In the data rows, the value 128 means zero.
Here are some points, one per row:
[159. 169. 193. 184. 100. 154. 135. 98. 121. 161. 196. 124. 141. 215. 136.
 136. 122. 77. 124. 105. 164. 197. 123. 148. 152. 217. 87. 98. 143. 89.
 75. 146.]
[197. 95. 91. 133. 218. 133. 82. 152. 228. 92. 154. 51. 38. 86. 130.
 104. 154. 105. 131. 100. 171. 146. 141. 165. 86. 65. 165. 163. 147. 98.
 110. 135.]
[96. 137. 139. 127. 138. 31. 120. 181. 68. 195. 70. 76. 75. 119. 94.
 151. 114. 99. 144. 135. 58. 213. 141. 159. 90. 112. 81. 131. 96. 186.
 83. 85.]
[97. 110. 95. 93. 80. 166. 92. 124. 111. 106. 156. 73. 161. 66. 140.
 61. 137. 92. 104. 177. 120. 174. 82. 126. 176. 110. 98. 163. 87. 84.
 75. 234.]
[165. 121. 146. 97. 163. 107. 187. 105. 132. 103. 177. 204. 149. 119. 115.
 142. 109. 76. 79. 91. 133. 98. 89. 147. 158. 89. 106. 157. 93. 219.
 141. 171.]
[138. 159. 174. 221. 106. 96. 103. 147. 98. 139. 139. 104. 143. 139. 132.
 110. 255. 73. 142. 149. 101. 88. 132. 76. 155. 106. 139. 181. 136. 157.
 130. 146.]
[167. 114. 162. 101. 158. 177. 183. 126. 88. 114. 116. 38. 218. 181. 166.
 119. 114. 126. 152. 150. 124. 106. 162. 132. 101. 149. 129. 133. 154. 198.
 222. 88.]
[153. 114. 130. 132. 108. 139. 120. 116. 221. 112. 54. 130. 181. 156. 125.
 131. 130. 194. 140. 67. 123. 125. 131. 164. 118. 123. 176. 198. 139. 165.
 106. 209.]
[220. 133. 147. 108. 98. 89. 74. 96. 21. 89. 129. 199. 125. 66. 157.
 122. 90. 153. 61. 191. 150. 121. 120. 92. 101. 106. 177. 100. 100. 164.
 138. 164.]
[117. 171. 179. 136. 62. 159. 139. 44. 197. 103. 105. 131. 131. 107. 175.
 87. 119. 147. 78. 108. 137. 202. 125. 101. 86. 80. 90. 116. 112. 236.
 77. 79.]
[108. 150. 187. 147. 92. 117. 97. 93. 118. 129. 163. 141. 101. 89. 108.
 110. 94. 133. 116. 71. 67. 86. 143. 178. 117. 124. 124. 252. 138. 119.
 163. 93.]
[110. 104. 207. 79. 148. 67. 137. 134. 189. 192. 110. 118. 179. 150. 84.
 143. 146. 113. 108. 152. 116. 99. 109. 111. 146. 91. 111. 154. 64. 86.
 147. 127.]
[44. 127. 129. 70. 113. 118. 159. 155. 83. 138. 172. 118. 108. 155. 125.
 83. 114. 157. 121. 5. 174. 166. 83. 37. 104. 108. 191. 153. 143. 154.
 185. 100.]
[146. 113. 97. 123. 120. 172. 121. 151. 96. 75. 202. 172. 134. 209. 175.
 158. 168. 87. 175. 138. 141. 146. 117. 92. 99. 102. 139. 140. 136. 127.
 165. 124.]
[163. 140. 144. 124. 127. 144. 195. 144. 164. 157. 217. 152. 89. 90. 195.
 83. 127. 133. 159. 162. 142. 135. 204. 134. 83. 104. 59. 91. 103. 131.
 172. 148.]
[102. 89. 129. 184. 180. 105. 169. 140. 133. 120. 147. 116. 76. 126. 43.
 173. 117. 167. 117. 200. 217. 108. 109. 54. 61. 143. 92. 143. 164. 141.
 91. 165.]
[132. 163. 120. 119. 195. 108. 166. 118. 68. 184. 168. 155. 119. 122. 166.
 185. 152. 77. 122. 98. 101. 162. 119. 195. 100. 169. 215. 117. 161. 122.
 134. 189.]
[117. 173. 143. 53. 163. 91. 114. 126. 147. 109. 203. 132. 189. 169. 103.
 175. 192. 157. 121. 132. 173. 120. 104. 208. 149. 123. 103. 103. 120. 139.
 59. 100.]
[119. 142. 100. 91. 110. 195. 92. 170. 124. 146. 161. 105. 100. 108. 44.
 92. 135. 208. 99. 66. 121. 82. 174. 132. 175. 176. 73. 38. 135. 165.
 156. 198.]
[182. 48. 129. 89. 182. 239. 116. 49. 51. 169. 57. 163. 65. 105. 96.
 139. 170. 103. 165. 51. 134. 149. 115. 103. 186. 127. 107. 112. 71. 111.
 105. 108.]
[136. 175. 83. 128. 73. 141. 157. 108. 100. 157. 81. 97. 136. 129. 118.
 87. 133. 136. 249. 156. 126. 88. 51. 112. 43. 112. 94. 135. 127. 76.
 90. 163.]
[80. 116. 168. 155. 140. 124. 136. 92. 157. 62. 106. 75. 133. 71. 111.
 116. 74. 65. 234. 135. 136. 144. 126. 128. 145. 175. 183. 34. 116. 171.
 131. 158.]
[104. 82. 51. 237. 166. 126. 168. 188. 112. 158. 139. 146. 203. 119. 148.
 79. 95. 110. 70. 73. 117. 123. 121. 92. 132. 69. 91. 113. 126. 114.
 100. 129.]
[151. 88. 150. 144. 158. 132. 113. 88. 180. 164. 157. 123. 95. 119. 146.
 121. 104. 150. 138. 185. 74. 155. 110. 48. 225. 142. 154. 130. 145. 65.
 165. 69.]
[82. 173. 110. 94. 136. 179. 74. 118. 144. 109. 160. 120. 120. 129. 86.
 158. 87. 99. 193. 156. 105. 114. 45. 112. 193. 72. 109. 114. 97. 143.
 163. 113.]
[144. 136. 152. 180. 149. 139. 180. 179. 123. 106. 124. 145. 167. 95. 124.
 136. 160. 206. 163. 161. 112. 177. 89. 170. 119. 105. 184. 103. 102. 117.
 139. 75.]
[133. 197. 133. 216. 92. 146. 114. 215. 180. 172. 89. 159. 109. 76. 158.
 200. 103. 104. 140. 105. 165. 90. 86. 147. 157. 135. 132. 127. 99. 138.
 201. 147.]
[109. 117. 175. 139. 131. 112. 163. 93. 177. 168. 82. 232. 118. 170. 55.
 57. 137. 137. 113. 175. 131. 143. 107. 132. 120. 142. 148. 139. 191. 139.
 165. 172.]
[139. 226. 41. 125. 117. 155. 230. 43. 108. 123. 132. 77. 100. 93. 51.
 111. 159. 156. 108. 168. 76. 94. 132. 161. 144. 130. 150. 162. 130. 111.
 123. 116.]
[112. 95. 87. 151. 108. 173. 73. 143. 125. 214. 149. 88. 123. 196. 108.
 125. 141. 145. 65. 183. 132. 203. 146. 189. 101. 162. 185. 130. 65. 144.
 181. 137.]
[164. 187. 130. 165. 176. 135. 100. 152. 108. 132. 87. 106. 72. 159. 162.
 121. 129. 176. 96. 146. 140. 97. 89. 139. 194. 107. 75. 107. 200. 166.
 99. 69.]
[209. 186. 140. 99. 80. 66. 149. 163. 104. 92. 82. 94. 106. 196. 75.
 110. 100. 86. 133. 101. 203. 130. 226. 91. 179. 96. 172. 124. 85. 103.
 130. 134.]
[112. 36. 87. 152. 97. 123. 143. 133. 109. 61. 134. 132. 79. 159. 76.
 133. 82. 95. 173. 157. 122. 136. 129. 193. 157. 98. 86. 159. 193. 143.
 136. 95.]
[124. 80. 118. 140. 65. 6. 134. 85. 102. 129. 160. 123. 83. 168. 211.
 86. 117. 195. 168. 72. 162. 122. 84. 195. 159. 164. 120. 99. 116. 83.
 136. 145.]
[101. 138. 59. 78. 74. 94. 123. 119. 200. 156. 107. 172. 111. 135. 148.
 160. 184. 101. 120. 115. 59. 135. 168. 78. 132. 75. 154. 51. 246. 128.
 119. 133.]
[96. 153. 56. 189. 172. 113. 87. 118. 114. 90. 106. 184. 218. 88. 70.
 96. 123. 133. 128. 107. 177. 178. 177. 120. 159. 150. 150. 118. 135. 89.
 113. 65.]
[102. 112. 104. 161. 131. 90. 95. 125. 140. 25. 96. 118. 95. 135. 142.
 210. 237. 151. 94. 116. 78. 147. 100. 84. 89. 222. 93. 126. 70. 133.
 175. 140.]
[145. 86. 75. 135. 59. 127. 108. 110. 154. 153. 208. 126. 121. 184. 135.
 157. 66. 120. 105. 132. 114. 42. 127. 100. 104. 167. 222. 114. 66. 174.
 43. 60.]
[126. 99. 166. 122. 161. 116. 70. 180. 117. 66. 125. 138. 154. 119. 123.
 18. 133. 98. 87. 137. 69. 90. 134. 153. 119. 141. 146. 74. 192. 111.
 140. 119.]
[129. 130. 133. 119. 254. 97. 110. 130. 137. 156. 102. 116. 126. 133. 138.
 77. 113. 118. 163. 114. 86. 69. 102. 99. 64. 165. 119. 93. 81. 116.
 73. 108.]
[99. 156. 161. 122. 96. 144. 212. 123. 153. 79. 94. 109. 114. 116. 128.
 164. 96. 62. 24. 88. 109. 113. 130. 128. 97. 173. 85. 126. 125. 41.
 132. 101.]
[70. 56. 129. 140. 132. 170. 126. 105. 106. 154. 76. 122. 136. 110. 182.
 147. 158. 126. 139. 150. 158. 69. 203. 136. 195. 135. 133. 141. 172. 166.
 60. 153.]
[105. 89. 145. 120. 103. 137. 114. 67. 94. 143. 88. 88. 144. 152. 168.
 159. 151. 134. 60. 126. 203. 92. 106. 173. 81. 39. 145. 55. 115. 70.
 191. 106.]
[108. 70. 133. 83. 73. 140. 181. 255. 131. 130. 98. 167. 120. 84. 137.
 137. 181. 121. 131. 161. 124. 132. 115. 174. 147. 156. 144. 127. 85. 124.
 100. 79.]
[127. 103. 126. 173. 123. 122. 48. 100. 112. 136. 143. 168. 196. 116. 87.
 195. 99. 144. 185. 109. 87. 115. 230. 136. 71. 78. 75. 96. 120. 98.
 144. 134.]
[55. 183. 93. 73. 142. 109. 78. 105. 124. 159. 130. 145. 118. 87. 185.
 121. 121. 86. 127. 170. 245. 105. 146. 143. 109. 193. 122. 184. 144. 129.
 163. 88.]
[129. 139. 248. 104. 87. 178. 131. 174. 115. 121. 154. 143. 112. 89. 107.
 151. 152. 167. 145. 114. 133. 122. 160. 112. 77. 140. 148. 163. 157. 78.
 75. 95.]
[149. 102. 141. 99. 139. 95. 149. 125. 124. 149. 149. 36. 171. 57. 151.
 204. 77. 180. 114. 127. 113. 154. 123. 82. 189. 133. 123. 145. 202. 117.
 113. 170.]
[178. 138. 73. 88. 143. 88. 163. 117. 154. 122. 110. 183. 172. 122. 178.
 114. 130. 156. 161. 147. 122. 136. 212. 97. 147. 163. 88. 178. 70. 142.
 166. 117.]
[226. 120. 80. 80. 100. 156. 72. 158. 155. 139. 78. 146. 177. 132. 122.
 136. 78. 111. 115. 124. 110. 151. 75. 123. 85. 177. 88. 162. 216. 125.
 140. 124.]
[47. 186. 137. 109. 190. 190. 127. 147. 110. 71. 86. 150. 79. 214. 188.
 143. 48. 183. 131. 166. 73. 135. 157. 125. 153. 88. 149. 156. 99. 85.
 89. 207.]
There is one direction along which these points spread out most. For each point below, how far along it does it lie, from 0 to 99? 50 is the average, and the first point above lies past it. One standard deviation of the points above along it is 16.
[108. 150. 187. 147. 92. 117. 97. 93. 118. 129. 163. 141. 101. 89. 108.
 110. 94. 133. 116. 71. 67. 86. 143. 178. 117. 124. 124. 252. 138. 119.
 163. 93.] >> 58
[99. 156. 161. 122. 96. 144. 212. 123. 153. 79. 94. 109. 114. 116. 128.
 164. 96. 62. 24. 88. 109. 113. 130. 128. 97. 173. 85. 126. 125. 41.
 132. 101.] >> 61
[104. 82. 51. 237. 166. 126. 168. 188. 112. 158. 139. 146. 203. 119. 148.
 79. 95. 110. 70. 73. 117. 123. 121. 92. 132. 69. 91. 113. 126. 114.
 100. 129.] >> 37
[146. 113. 97. 123. 120. 172. 121. 151. 96. 75. 202. 172. 134. 209. 175.
 158. 168. 87. 175. 138. 141. 146. 117. 92. 99. 102. 139. 140. 136. 127.
 165. 124.] >> 68
[167. 114. 162. 101. 158. 177. 183. 126. 88. 114. 116. 38. 218. 181. 166.
 119. 114. 126. 152. 150. 124. 106. 162. 132. 101. 149. 129. 133. 154. 198.
 222. 88.] >> 64
[145. 86. 75. 135. 59. 127. 108. 110. 154. 153. 208. 126. 121. 184. 135.
 157. 66. 120. 105. 132. 114. 42. 127. 100. 104. 167. 222. 114. 66. 174.
 43. 60.] >> 74
[124. 80. 118. 140. 65. 6. 134. 85. 102. 129. 160. 123. 83. 168. 211.
 86. 117. 195. 168. 72. 162. 122. 84. 195. 159. 164. 120. 99. 116. 83.
 136. 145.] >> 76
[96. 153. 56. 189. 172. 113. 87. 118. 114. 90. 106. 184. 218. 88. 70.
 96. 123. 133. 128. 107. 177. 178. 177. 120. 159. 150. 150. 118. 135. 89.
 113. 65.] >> 37
[220. 133. 147. 108. 98. 89. 74. 96. 21. 89. 129. 199. 125. 66. 157.
 122. 90. 153. 61. 191. 150. 121. 120. 92. 101. 106. 177. 100. 100. 164.
 138. 164.] >> 70
[164. 187. 130. 165. 176. 135. 100. 152. 108. 132. 87. 106. 72. 159. 162.
 121. 129. 176. 96. 146. 140. 97. 89. 139. 194. 107. 75. 107. 200. 166.
 99. 69.] >> 33
[96. 137. 139. 127. 138. 31. 120. 181. 68. 195. 70. 76. 75. 119. 94.
 151. 114. 99. 144. 135. 58. 213. 141. 159. 90. 112. 81. 131. 96. 186.
 83. 85.] >> 44
[112. 95. 87. 151. 108. 173. 73. 143. 125. 214. 149. 88. 123. 196. 108.
 125. 141. 145. 65. 183. 132. 203. 146. 189. 101. 162. 185. 130. 65. 144.
 181. 137.] >> 71
[102. 112. 104. 161. 131. 90. 95. 125. 140. 25. 96. 118. 95. 135. 142.
 210. 237. 151. 94. 116. 78. 147. 100. 84. 89. 222. 93. 126. 70. 133.
 175. 140.] >> 56
